In the data rows, 128 means zero.
Each row of this table is followed by its label. One hidden rule gives the labels. It looks at one to three of the table's principal directions, none of them among the few with the most spread.
[159 112 135  77 164 144 171 164  68  80 135 130 159 156 117  90 163  83
 139 139 185 143  97 159 166 174 155  73 134 134 160 130 142 109 133] 1
[141 116 134 106 119 137 139 147  92 124 113 113  90 137 133 104 154 135
 129 105 163 145 117 133 139 132 131  93 130  98 136 127 127 115 115] 1
[124 122 142 130 178 101 151 104 150 125 130 142 180 139 122 137 111  95
 168 174 138 119 154 127 111 140 157 172 133 148 145 135 158 127 152] 3
[114 108 145 108 177 121 182 115 137 112 151 138 152 145 125 121 114  80
 134 159 136 129 107 144 134 141 119 128 120 157 157 128 141 105 153] 1
[155 142 118 145 114 138  89 129 129 138 114 122 147 112 127 149 116 149
 116 115 117 128 124 127 128 154 126 132 121 127 123 141 128 156 120] 3
[152 105 144 147 129 155 102 137  80 127 137  87 118 152 154 130 173 121
 128 103 160 135 108 132 160 159 124  70 124  91 172 122 129 131 120] 1
[154  53  95 131 188 151 152 102  47 121 124 107 161 133 117 123 150 109
 191 133 186 150 130 140 172 202 193  93 133  81 172 153 174 149 109] 1
[104 165 143 146 124  97 115 115 198 139 148 154 137 121 132 143  95 126
 112 150  89 111 146 106  99  87 118 177 131 168 109 114 116 115 154] 2
[133 105  92 103 127 134 159 148  78 108  99 121  75 112  94  78 155 148
 148  94 143 150 138 138 145 104 153 128 141 110  81 139 126 118  96] 1
[127 160 117 105 112 106 129 150 137 115 125 163 127 124 110 104 132 149
 138 144 126 115 161 118 110  91 169 160 143 143  83 112 129 116 134] 1
[116 136 137 144 126 143 118 122 147 128 149 138 153 126 134 148 112 106
 109 133  98 120 114 135 134 145 109 114 118 141 132 125 109 129 128] 5
[143  62 112 121 152 170 161 139  40 104 112  72  68 128 116  89 175 106
 131  63 164 176  87 156 190 152 111  56 128  88 142 153 116 118  84] 2
[146 126 121  97 117 137 141 161  85 112 121 132  74 127 120  83 150 148
 125  96 151 143 123 133 146 117 154 103 127 108 100 116 122  97 110] 4
[106  91 110 165 132 140 119 100 115 149 147 110  79 112 136 131 125 130
 130  94 122 150 128 111 157 121 132 100 131  94 131 129 113 117 105] 1
[124 135 137 148  88 132  92 114 157 167 111 101 112 120 157 166 118 151
  94 109 126 139 110 108 111 129  74 106 127 107 161 142 113 160 126] 4
[125 101 129 169 127 153 111 109 119 151 145 101 100 125 145 146 124 132
 121  99 105 130 109 133 147 149 105 111 105 105 143 126 121 126 117] 4
[129 143 116  93 131 127 154 154 119 107 177 178 166 145 121 111 124 116
 131 169 136 105 114 141 147 152 174 109 127 154 136  99 140 100 157] 1
[127 134 128 140 135 125 117 115 140 131 137 141 162 132 130 145 122 137
 143 157 112 102 148 126 109 129 142 159 119 136 123 118 145 142 140] 4
[141 142 113 142  82 147  83 140 119 143 109 116  99 107 133 135 136 167
 104  88 118 138 124 116 131 126 118 107 129 101 109 134 104 149 102] 4
[116 143 161 111 163 118 165 146 142  90 146 146 124 141 113  96 123  72
 123 132 111 127 123 150 136 107 122 142 123 172 102 115 110  73 136] 4
[163 113 126 111 127 142 121 150  69 111  88  96 110 135 125 104 179 142
 142 100 177 150 133 131 139 133 142  99 140  92 130 141 135 144 103] 1
[116 145 114 112 127  96 141 118 159 132 107 153 169 122 110 140 102 139
 154 172 122 108 163 126  90 113 145 189 140 150 111 136 154 151 141] 3
[133 136 126 158 121 123  94 107 148 150 112 123 155 119 132 162 113 148
 142 138 109 112 153 119 104 136 130 166 123 122 125 137 140 161 127] 3
[133 100 118 104 162 123 171 127 105 112 116 121 159 139 111 115 143 102
 158 149 163 139 123 143 137 152 142 126 142 132 157 150 152 139 136] 2
[120 147 131  87 137 106 160 147 131 102 146 169 161 150 118 105 140 120
 149 179 144 103 148 131 113 108 167 147 139 154 119 102 147 110 156] 1
[134 166 166 132 127 121 116 151 158 106 117 116 107 127 123 120 118 107
  89 100  92 129 115 143 121  96  75 153 116 172  92 127  98 103 126] 4
[134 105 123 101 168 117 170 130 102 112 135 144 142 140 116 102 132 102
 163 149 169 140 134 133 145 150 179 121 139 125 144 130 152 105 136] 3
[125 132 138 167 116 130  91 103 158 162 148 116 135 126 155 176  90 140
 107 128  98 111 114 124 123 148  95 135 102 129 152 121 135 138 139] 5
[132 155 125 125 106 112 110 130 156 136 102 131 149 122 124 143 123 155
 125 144 119 115 146 119  92 110 116 167 135 142 116 137 134 160 138] 3
[138 155 127 123 118 128 116 149 134 113 122 139 121 113 114 115 121 129
 108 110 110 132 127 131 132 116 128 135 129 148  90 129 108 118 118] 4
[106 112 131 125 139 126 155 116 135 127 127 123 107 127 125 121 126 119
 128 127 120 133 125 131 122 106 105 136 126 132 123 130 123 120 126] 3
[117 168 171 166  87 134  80 125 194 156 137 111  86 119 162 157 110 139
  55  92  72 127  99 110 105  93  40 128 105 145 125 118  78 122 136] 4
[ 72 180 106 136  74  88 111 107 226 166 159 190 147 110 133 164  74 177
 111 185  70  82 163  90  69  66 127 193 136 165  98  98 124 141 166] 1
[154 113 143 105 156 139 148 142  92 106 114 116 143 143 125 111 149  97
 139 124 167 146 112 146 146 164 138  98 129 120 152 142 136 123 123] 3
[107 148 117 142 109 110 113 108 176 151 135 144 160 119 131 166  91 147
 122 160  96 101 140 118  99 118 113 168 126 149 127 125 139 154 147] 1
[ 94 122 106  80 131 105 188 139 120 110 142 170 116 136 106  88 131 126
 158 162 143 118 152 132 123  92 173 141 146 135 102 106 141  95 136] 3
[120 142 115  92 136 112 163 154 125  96 129 161 135 129  98  87 146 115
 143 146 138 129 146 129 128  99 166 142 153 153  96 123 122 108 134] 2
[141 101 138 155 118 156 106 123 103 151 134  87  88 133 156 137 148 134
 111  86 140 148  95 125 154 156 100  75 115  87 168 132 116 129 117] 3
[118 124 149 152 120 134 117 126 138 136 137  97  83 133 145 132 132 123
 101  96 110 134 107 130 137 109  78 116 116 128 135 122 108 112 125] 5
[126 114 125 133 143 121 137 117 122 136 152 136 133 139 135 132 120 130
 148 147 135 115 132 128 134 142 153 135 119 123 144 113 153 114 143] 4
[106 129 119 154 108 121 107  93 168 173 165 144 146 125 155 178  82 152
 118 157 106 103 122 110 116 145 120 132 112 124 161 111 144 141 152] 4
[127 105 102 111 132 139 148 128  96 127 157 144 142 135 128 127 120 130
 140 145 147 121 112 139 155 165 159  94 122 116 150 116 151 122 132] 4
[165 124 123  83 160 140 163 161  79  83 119 142 146 133  99  89 136 107
 138 126 150 136 112 163 152 162 160 119 119 145 109 134 142 108 121] 3
[ 92 126 151 124 117 130 142 118 148 127 118 119 107 133 138 132 133 111
 113 125 118 131 128 127 109  91  81 118 131 124 126 126 104 126 117] 3
[109 188 134 141  71  99  80 118 205 163 118 158 128 111 142 163  93 186
 104 149  82  95 165  93  61  72 110 190 125 143  90 110 120 151 144] 2
[117 153 119 137  72 130  89 131 154 154 131 132 109 113 145 148 119 160
  92 114 118 131 121 103 121 112 109 102 138 115 130 123 102 144 124] 5
[116 124 151 193  90 135  65 106 150 172 111  69  52 116 164 156 141 155
  99  66 109 147 132  96 120  89  68 116 128  85 134 133  92 141 103] 2
[136 141 115 121 121 117 119 135 127 123 119 135 134 120 117 126 123 143
 131 131 131 125 140 124 125 120 144 143 136 135 111 129 135 135 126] 2
[122 118 103  92 129 123 161 143  99 109 132 148 133 135 112  99 149 131
 151 147 159 128 138 130 137 122 170 114 148 122 124 122 140 122 129] 2
[150  78 126 100 151 161 171 152  49 106 130  99  87 146 126  83 172 104
 137  92 178 161  86 155 181 168 137  56 123  94 159 134 130  98 111] 4
[135 166 120 149 105 121  81 124 166 138 127 144 153 106 127 153 108 156
 106 133  97 115 142 106 107 113 126 156 130 148 104 128 118 155 134] 2
[124 109  99  79 142 116 182 139  96 111 118 156 128 129 101  89 139 130
 168 150 167 136 146 132 131 127 186 129 148 118 117 130 150 116 126] 3
[119 104 115 128 110 132 125 117 109 147 129 112 104 133 146 133 147 152
 133 124 157 135 128 111 131 124 130  95 138  89 157 124 136 142 125] 1
[132  99 141 107 202 125 192 132  97  91 159 149 175 159 110  99 135  58
 179 168 151 120 126 164 158 173 180 130 123 150 149 121 157  84 147] 4
[153 133 131 122 144 130 131 136 120 114  98 124 130 118 110 115 130 133
 132 116 123 134 133 137 118 129 129 157 120 138 100 144 131 133 120] 4
[156 145 150 114 154 136 136 143 135 103 134 132 193 142 124 137 121  89
 110 149 127 122  94 154 134 173 106 124 115 172 154 139 133 135 150] 1
[147 139 124 129 117 146 107 158  96 106 124 124 109 122 118 103 157 128
 120  93 130 140 129 132 153 124 147 102 136 119  98 125 104 117 104] 5
[130 124 112 125 105 138 120 131 118 135 111 114 102 113 126 129 126 147
 111 102 129 143 116 127 134 126 108 109 130 114 122 140 117 142 109] 3
[149 116 116 126 140 132 122 128 101 123 119 120 137 127 125 122 145 139
 140 126 153 137 132 122 136 139 151 121 134 116 135 136 143 143 125] 1
[152 105 149 158 149 141 104 107 113 143 111  85 166 143 149 167 135 110
 143 128 148 130 119 137 132 183 109 115 118 104 185 151 150 163 126] 3
[120  72 143 150 157 145 143 106  84 129 111  74  77 139 138 119 158 111
 153  92 144 147 130 139 146 123 108 110 120  84 141 136 131 119  97] 3
[104 150  97 117 103 105 129 119 167 150 174 183 162 123 131 152  78 155
 124 181 110  94 132 115 116 132 157 146 126 151 133 101 150 127 163] 3
[151 102 135 121 169 146 147 130  89 107 124 114 122 130 119 110 131 103
 134 108 142 146 109 150 156 159 134 110 113 125 129 138 135 112 113] 3
[136 188 120  81 120 112 151 179 155  89 146 192 186 129  94 101 116 106
 116 166 111 109 122 146 127 133 160 149 140 196  95 118 117 106 157] 1
[ 94 117 140 168 120 126 109  88 171 165 145 114 123 124 157 170 105 118
 111 128 112 133 122 105 122 125  90 114 129 115 165 131 113 139 133] 5
[129 150 157 169 107 139  76 128 152 136 132 100 119 128 150 157 127 124
  89  99  93 122 115 125 128 117  73 120 116 135 128 124  98 135 121] 1
[165  76 146 146 161 160 116 123  59 131 131  75 125 151 156 134 160  93
 142  95 191 162  94 138 184 205 137  43 124  72 206 143 141 127 110] 5
[168  72 106  81 183 137 180 137  33 105 128 135 181 161 116  98 164 106
 206 166 222 136 131 152 166 215 228  86 138  87 184 135 194 127 133] 1
[100 161 134 124 105 108 130 124 185 139 135 155 149 126 129 147 101 129
 114 159  96 106 136 122  94 104 106 161 130 159 120 121 119 132 150] 4
[172 105 110  51 160 146 181 183  20  64 124 149 142 156  99  51 196 112
 173 138 213 142 129 155 170 161 222  73 146 107 124 118 155 100 117] 3
Here are more rows. What is the label of each one?
[ 99  96 135 124 160 110 173 124 108 112 114 113  79 137 112  85 160  95
 172 115 150 148 163 128 136  83 151 140 154 110 109 130 122  90 109] ~ 5
[111 164 114 121  95 101 115 143 154 127 124 154 112 119 116 114 133 158
 131 137 115 114 167 106 104  68 151 163 152 140  81 111 117 123 131] ~ 2
[115 106 126 155 138 128 131 109 133 144 129 111  87 118 129 126 123 129
 135 104 111 138 132 123 133 115 119 143 123 117 119 132 122 114 118] ~ 1
[108 143 130 128 111 120 127 125 158 133 118 135 124 119 126 133 123 129
 116 131 113 129 136 118 108 100 108 139 139 136 116 133 110 136 127] ~ 5
[129 132 149 143 133 139 113 126 139 130 169 125 170 150 154 154 131  98
 109 148 130 117  98 130 144 162 110  90 122 140 183 116 125 129 154] ~ 2
[137 141 113  90 109 110 136 148 111 117  85 137 114 123 110 100 152 161
 148 131 162 134 163 116 104  93 161 145 153 114  96 133 137 140 117] ~ 3
[116 122 142 107 151 127 163 139 118  98 126 127 135 141 116 106 144  82
 133 132 141 138 123 145 139 121 122 113 141 142 129 132 117 110 123] ~ 5
[144 156 133 133 121 126 101 141 138 111 100 118 162 122 116 138 137 125
 119 127 116 122 138 134 114 120 110 151 137 151 109 144 119 158 122] ~ 2
[ 81 191 155 120 120  77 139 121 233 127 136 182 177 130 121 144  92 109
 124 194  80  91 169 112  62  64 114 212 143 196  97 113 116 122 170] ~ 5
[126  79 113  74 180 126 210 137  65 101 166 158 139 161 117  81 144  94
 183 168 189 128 121 151 166 168 206  93 131 114 161 107 172  79 145] ~ 4
[169  82 113  79 186 166 196 168  33  73 147 131 106 137  98  51 167  86
 138  97 177 169  78 166 203 181 176  58 122 125 132 134 129  75 114] ~ 1
[132 183 146 164 107 109  73 117 201 156 145 154 189 125 144 182  82 139
 113 163  79  88 142 116  92 142 121 181 114 163 130 118 131 147 161] ~ 3
[123 130 132 127 126 134 137 145 117 114 146 133  83 129 123  99 137 129
 120 106 108 125 125 136 141 102 130 129 117 134  93 107 112  89 122] ~ 4
[137 158 155 120 126 128 116 145 148 111 121 133 142 128 130 124 133 103
 100 121 128 140 119 124 125 121 110 114 136 148 125 134 100 124 129] ~ 5
[105 103  98 129 125 127 154 119 121 134 120 121  62 103 109 104 121 145
 128  95 112 148 130 125 137  93 121 138 132 119  92 136 115 113 106] ~ 1
[126 146 169 157 155 128 115 119 168 122 161 130 137 133 141 144  99  89
  97 125  87 120 108 134 133 129  93 140 103 168 129 116 110  98 144] ~ 1
[141 122 168 147 174 144 132 134 125  99 151 103 166 152 134 132 143  56
 115 125 123 132  92 155 159 163  93 104 118 160 165 135 115 112 140] ~ 2
[151 158 170 157 124 146  87 152 142 115 139 101 138 139 144 142 138  95
  84  99 102 127  93 144 146 144  75 107 114 156 140 128  95 120 132] ~ 2
[124 117 119 154 149 116 126 105 137 139 123 131 115 115 118 124 122 142
 158 128 111 125 163 115 116 110 156 178 126 124 100 130 138 124 125] ~ 1
[134  83 114 120 158 141 162 116  91 131 125 118 130 131 121 119 132 111
 158 126 156 145 117 142 151 172 150 107 126 103 156 145 148 126 120] ~ 3
[123 136 108 136  81 127  96 116 147 172 140 136 125 118 152 163 103 170
 108 133 133 125 117 103 122 145 127 102 129 103 160 123 132 151 137] ~ 3
[146  88 131 155 177 152 136 106 110 135 163 111 160 136 138 149 110  89
 131 128 130 137  84 148 171 208 125  98 103 129 186 140 144 123 140] ~ 1
[127 141 115 129 110 121 117 125 144 140 119 137 133 115 123 143 102 150
 124 132 111 118 134 128 115 128 125 151 123 134 113 131 134 141 127] ~ 3
[ 84  84 104 110 134 115 183 114 108 137 144 137  68 132 124  93 142 133
 163 132 153 139 147 115 136  90 161 118 146  96 126 113 135  94 124] ~ 1
[147 112 136 130 142 147 128 135  99 120 134 109 106 132 133 119 133 119
 116  99 136 143 100 142 156 151 118  97 112 120 138 128 126 111 118] ~ 4
[ 92 137 139 119 130  96 151 115 165 137 148 155 130 140 135 131 107 118
 142 166 125 110 151 117 106  98 141 154 136 140 130 107 137 104 150] ~ 3
[109 107 117 132 153 120 159 118 124 121 137 133  99 122 111 103 128 120
 151 124 116 132 143 130 135 103 146 154 130 133 101 124 129 100 124] ~ 1
[159 143 170 129 171 134 124 147 120  88 131 124 173 152 126 114 162  81
 132 138 136 125 126 141 133 140 133 131 127 158 134 127 124 118 142] ~ 2
A new table starts here. Each row of this table is followed by its label. One hidden rule gives the labels. It looks at one to three of the table's principal directions, none of them among the few with the most spread.
[113 117 118 132 146 141 102 123 128 148 118 155 144 168 102 121 127 112
 132 154 135 117 106 113 146 121 151 115 127 129 128 122  79 151 118] 1
[200 112  75 158 165 165  70 131 131 147  99 154 163 131  57 169 179 153
 142 143 147  75  45 131 120  62 104 107 132 140 109 197  86  79 149] 0
[182 184  73 122 123 149 169 149 143 135  94 101 195 108 134 136 133 140
 122 136 148  79 144 140 155 128 136  91 115 124 129 199 112  46 140] 2
[114 149  98 103  99 110 192 122 119 116 125 118 140 112 136 121 123 109
 118 125 121 138 162 130 133 145 183  78 123 113 152 155 139 147 149] 1
[174  96 112 138 122 103  54 118 140 118 126 120 127  97 146 100 105 139
 143 149 131 120 113 141 121  99 160 110 130 128 151 154 116 147 143] 2
[ 97 103 116 145 101  78 116  97 124 109 155 103 104 112 159 125 121  91
 128 123 102 122 123 159 121 109 177  90 111  90 165  95 135 175 123] 0
[137 142 128 144 144 136 133 133 146 134 120 117 150 138 121 167 162 124
 132 105 120  83  96 159 124 118  69 150 120 106 122 112 126  63 124] 2
[111 104 196 131 122 202 145 163 154 123 108 164  66 144 135  71 132 170
 160  84 158 156 143 109 110 160  96 146 153 146 100  70 152 138 125] 0
[136 145 111 116 162 114  97 135 113 170 139 129 148 147 114 152 103 129
 110 167 130 123 128 105 164 118 118 166 152 128 116 154  96 129 114] 2
[ 91 133 201 111 132 173 167 146 144 109 118 148  84 147 120 123 162 157
 138  74 135 162 136 107  90 158  58 177 138 133  95  65 178 109 129] 2
[ 96 141 160 101 148 128 133 131 121 152 142 124 111 150 127 138 118 134
 131 127 127 144 151 110 144 157 104 179 146 126 125 108 134 130 121] 2
[106 132 147 129 115 112 166 135 121 112 150 151 114  99 126 150 111 114
 105  97  79 174 132 130 116 168  86 155 147 139 124  97 142 175  96] 2
[134 159  78 121 115  59 143 107 111 127 148  97 176  97 146 144  90  88
  99 155  96 123 153 154 165 132 172 101 116 118 155 175  97 154 113] 0
[106 123  98 153 102  88 142 108 104 117 159 113 136 119 155 147 107  82
  92 150 101 133 130 135 130 121 170 100 103 123 145 116 133 161 104] 1
[139 129 130 138 164 194 106 151 151 168  97 154 135 159  95 133 156 158
 163 119 159  80  94 124 143 116  88 135 142 118 110 122  86  79 124] 0
[152 105  91 138 155 127  56 121 121 164 119 140 149 149 103 127 122 126
 139 179 150  97  96 120 150  81 165 110 129 125 135 161  73 132 138] 2
[131 120  92 112 112  79 103  97 109 116 141 116 133  98 137 110 100 119
 120 163 124 146 144 118 131 107 208  81 121 123 154 173 115 190 137] 2
[172 105  78 147 134 112  53 114 112 126 126 144 145 115  94 145 140 116
 128 164 112 115  69 123 114  80 151 102 128 141 145 163 105 149 138] 2
[109 150 162  97 160 123 114 126 151 142 122 106 135 151 130 138 129 150
 130 120 144 128 144 120 145 135  95 176 130 107 116 120 116  94 123] 2
[109 149 119  99 151 131 143 133 122 146 109 146 143 137  67 185 178 116
 133 104 109 133 102 127 124 124  93 145 127 107 140 120 117  97 152] 1
[ 79 132 177 121 116 184 199 145 140 132 125 143  92 153 149  84 114 148
 141  98 154 146 176 110 140 183 128 126 140 137 105  89 138 146 107] 0
[113 129 169 103 154 137 126 126 116 139 138 130 108 162 113 122 127 150
 127 136 147 156 148  98 132 146 107 180 145 155  99 135 143 134 133] 0
[118 116 105 146 171 103  43 125  96 178 135 142 136 152  71 179 147  87
 133 155 104 122  76 138 165  83 115 158 118 128 140 104  65 132 113] 0
[154 130  91 141 124 126 140 121 126 131 125 128 155 124 126 127 129 122
 132 142 129  86 116 148 133 117 144  94 131 123 132 168 113 123 135] 2
[123 143  70 133 147 129 132 119 112 155 128 151 161 128  70 195 157 102
 123 132  94  98  77 130 140 114 122 103 135 108 147 150  84 132 118] 0
[166 145  73 135  99  95 137 119 131 106 126 107 161  79 150 118 108 113
 119 137 110 109 134 154 137 119 175  68 122 118 154 178 115 144 127] 2
[ 92 135 145 127 121 107 177 120 133 124 136 112 131 153 142 119 123  98
 120 112 123 129 155 156 151 153 139 125 118 117 128 109 122 139 123] 1
[173 134  71 166 124 134 163 132 124 139 130 136 165  98 117 167 140 121
 126 123 109  67  93 171 129 112 101  96 135 119 126 171 112  97 123] 2
[184 108 137 134 116 159 115 135 152 106 105 122 127 120 153  81 133 171
 152 132 170 101 130 132  95 116 132 113 126 142 119 161 162  84 167] 2
[128 132 188 112 137 173 143 153 138 125 123 129  99 171 159  89 121 179
 115 139 182 146 162  75 104 135  90 188 149 147  68 111 188  93 137] 1
[149 102 146 137 119  95  69 127 120 112 149 135 102  98 151  97  89 131
 127 143 108 160 129 127 115 124 124 154 147 150 129 115 137 184 113] 2
[153 136 110 126 118  83 112 110 120 109 138  91 162 118 158 117  95 119
  95 171 138 143 156 124 142 119 176 119  99 151 129 177 129 128 130] 2
[110 157  99 125 138  91 145 110 103 153 146  84 158 139 130 176 139  91
 120 144 116  96 138 155 161 123 139 131  97 110 151 138 120  85 131] 0
[158 105 141 152 122 199 126 156 144 119 105 174  90 109 113  99 152 175
 161  94 144 116  96 120  89 117  88 113 160 138 101 116 144 129 129] 0
[105 165 193  95  74  89 210 128 147  64 144  66 109  83 225  73  83 137
 110  87 122 183 235 145 115 200 130 149 108 134 131 103 207 127 122] 2
[167 118  89 119 103  92  98 117 136 113 132 111 131  86 159  77  74 136
 126 155 132 138 154 129 147 121 213  73 147 127 154 194 109 194 137] 1
[164 127 129 136 117 128 133 147 111 121 127 149 129  97 133 107 109 138
 125 136 125 145 140 129 115 128 107 140 140 161 107 143 141 136 129] 2
[130 108  93 139 150  73  55 101 104 142 148 123 134 123  91 180 144  95
 123 149  95 122  76 144 132  77 136 133 121 112 153 134  99 151 131] 2
[123 130 101 127 129 108 105 120 120 137 126 121 138 121 110 136 125 105
 130 136 116 136 124 136 157 121 168 102 116 127 154 140  92 150 125] 2
[141 119 100 158 127 147 102 120 153 119 115 129 138 123 128 126 139 140
 129 127 141  94  92 130 125  89 146  78 120 105 122 137  97 129 106] 0
[164 133 110 132 138 155 122 138 154 135 105 127 146 132 132 116 136 161
 137 133 160  82 115 128 126 100 122 111 143 107 110 162 118  91 140] 2
[133 103  83 136 129  89  73  94 100 136 148 117 141 133 124 139 116 102
 118 184 125 120 108 118 133  91 198  96 109 129 157 160 110 160 137] 0
[130 147 137 127 117 153 183 140 134 120 120 119 127 109 137 137 142 146
 130  98 137 127 148 136 120 145 104 126 118 130 119 131 155  85 133] 0
[132 120 168 117 132 126 101 135 132 119 129 136 108 130 142 104 120 143
 138 127 128 144 133 119 105 136  95 172 141 137 118 100 152 131 132] 1
[147 173  91 114 145 163 176 158 117 175 103 142 176 146 100 129 120 126
 134 146 146  97 151 126 185 153 131 116 142 143 118 179  79  93 129] 2
[ 75 157 146 104 160 128 136 134 124 162 124 121 129 161  89 185 166 103
 136 100 109 130 119 134 154 144  84 174 118 103 143  78 110  87 125] 1
[121 133 134 137 110 141 151 133 133 116 119 114 124 135 143 106 136 115
 138 114 134 122 142 144 136 144 146 106 109 134 137 111 136 115 131] 2
[119 175 117 110 136 127 198 148 106 158 137 129 159 125 121 178 125 114
 109 125 106 122 151 132 146 165  79 167 136 127 125 133 137  84 123] 2
[113 124 110 141 110  73 139  84 116  96 163  90 147 124 160 155 120 101
  85 153 115 128 130 131 109 112 165 109  91 120 135 143 154 139 119] 1
[135 109 139 162 151 193 146 152 122 158 116 176 117 138  72 169 175 136
 160  90 122 103  79 149 120 138  49 149 136 151 112 104 116  86 126] 0
[ 88 144 150 130 156 133 170 129 106 153 140 131 126 158  86 205 187 103
 132  93 102 111 103 154 122 139  44 185 116 119 120  81 146  68 131] 0
[111 131 125 147 122 140 134 127 142 131 129 113 125 138 150 122 128 123
 129 122 136 102 127 137 141 121 140 106 118 105 128 106 117 120 106] 2
[156  59 138 168 102 140  79 136 117 104 140 179  63  84 129  92 122 143
 152 116 109 149  87 130  71 102 119 114 159 149 127  96 157 201 130] 0
[ 98 132 133 118 116  82 116 106 129 113 144 100 129 127 157 110  96 105
 111 141 118 153 157 128 148 136 177 117 111 120 144 118 115 173 108] 0
[ 91 135 142 107 110  42 136 101  95 115 178  81 105 107 171 141  98  94
 103 138  93 167 173 140 128 140 148 160 118 115 153 107 173 165 128] 2
[ 83 143 135 114 130 118 157 123 121 138 141 122 123 147 124 147 129 105
 120 119 111 138 140 125 144 152 131 137 129 113 140 103 126 142 117] 2
[ 80 151 167  93 145  75 109 118 118 138 155 103 133 143 150 132  73 113
  90 154 118 195 183  98 169 160 136 193 117 141 123 107 111 162  91] 0
Which label does each new row get?
[142 118 106 126 176 141  58 126 124 168 118 155 149 158  75 173 154 140
 132 161 137  99  68 101 124  80  99 155 140 115 119 141  92 102 135] ~ 2
[152 138  85 128  99  91 141 117 127 113 132  96 153  99 157 111 101 107
 117 144 121 119 152 151 148 130 193  77 118 123 158 175 122 144 138] ~ 2
[179 123  96 149 119 123  98 136 144 115 118 126 138 104 142 111 122 141
 122 138 133 102 105 137 118  86 135 101 143 115 119 157 124 129 129] ~ 2
[ 96 104 222 115 147 164 126 143 141 121 130 156  67 165 121 126 163 157
 152  83 130 150 113 112  71 151  28 219 155 129  99  42 193 107 142] ~ 1
[147  85 150 150 142 161  82 138 123 134 122 169  89 120  90 133 162 146
 168 105 122 125  77 137  93 112  76 150 142 147 125  98 136 126 142] ~ 2
[150 130  98 131 116  72 109 121 111 121 142 122 148  81 135 140 101 104
 111 144  94 145 131 149 134 117 143 122 122 132 148 149 115 156 123] ~ 2
[111 173 121 115 122 121 192 141 125 140 129 121 155 123 138 130 105 111
 115 120 114 128 169 141 167 167 122 128 133 125 125 133 107 128 103] ~ 2
[178  77 109 164 116 145  67 131 133 123 130 150 101 101 139  84 103 155
 147 147 143 118 102 127 115  96 160  91 151 146 126 154 117 175 127] ~ 0
[ 72 127 176  91 113  88 144 114 122 115 153 102  96 150 162  88  85 106
 118 131 122 190 194 115 152 183 177 151 128 140 147 101 146 191 126] ~ 2
[ 93 127 156  96 113  70 119 105 122 108 158  92  98 121 170 102  92 120
 115 136 120 174 177 118 130 142 169 144 129 116 146 114 157 182 129] ~ 2
[ 93 170 143  86 111 101 224 114 118 103 141  94 146 139 145 142 128 113
  92 119 122 160 187 119 125 177 138 140 112 131 126 146 178 115 145] ~ 2
[140 141 125 134 126 142 156 129 142 112 115 127 143 128 129 142 164 138
 130 109 131  90 108 142  95 111  90 124 124 104 113 126 152  80 139] ~ 1
[138 144 119 143 157 156 133 132 133 139 105 139 166 143  84 186 186 131
 129 114 133  89  80 140 113 100  64 143 102 121 106 125 113  45 129] ~ 2
[104 114 161 155 169 186 105 150 148 149 115 180 111 174  76 169 172 145
 125  99 130 123  60 105 112 106  37 176 147 119  79  64 107 109  93] ~ 1
[ 77 139 167 101 138 124 163 128 120 131 143 140 104 137 109 159 139 124
 122  96 102 167 138 116 119 164  84 174 141 122 126  87 149 144 120] ~ 2
[ 99 109 138 125 115 123 123 117 124 123 142 137 104 141 144  95 103 119
 128 141 128 147 142 109 129 140 171 111 137 129 136 109 126 190 117] ~ 2
[104  97 165 136 121 141 127 131 120 125 145 151  84 137 139 104 111 137
 128 125 132 160 137 108 111 140 124 146 143 144 112  91 148 173 116] ~ 2
[128 132 167 133 139 160 145 156 139 132 118 151 116 128 114 144 147 142
 137  90 119 137 117 135 114 149  46 178 139 139 106  88 142  93 120] ~ 2
[144 128 173 109 127 160 133 149 132 110 119 149 104 138 139  90 127 171
 126 129 153 155 144  86  87 137  89 171 155 153  87 121 182 121 143] ~ 1
[144 133 105 102 117  86 120 103 120 100 121 105 152 110 120 144 153 113
 124 137 118 132 123 135  98 111 157 109 100 120 161 161 155 107 176] ~ 1
[150 140  76 145 141 172 151 149 113 159 110 166 150 132  70 154 150 125
 131 129 126 105  96 125 154 120 125  92 147 142 117 167  83 127 122] ~ 0
[158  95 108 150 121 104  82 132 114 135 135 155 121  99 121 111 103 110
 140 142 104 133 107 151 133 113 141 117 145 142 145 131 100 180 127] ~ 2
[136 119 160 104 118 155 143 141 121 114 124 138  96 137 140  85 118 163
 127 136 160 168 162  85 104 145 139 144 146 161 105 141 181 138 157] ~ 0
[126 124 101 149 154 148 112 128 120 162 128 151 136 136  87 168 149 127
 136 130 122  95  84 132 142 102 107 120 137 115 122 131  85 125 109] ~ 0
[ 86 116 160 113 115 104 128 106 121  97 150 121  98 133 139 124 120 119
 107 124 114 185 144 101 106 146 148 140 118 138 132 100 161 178 120] ~ 0
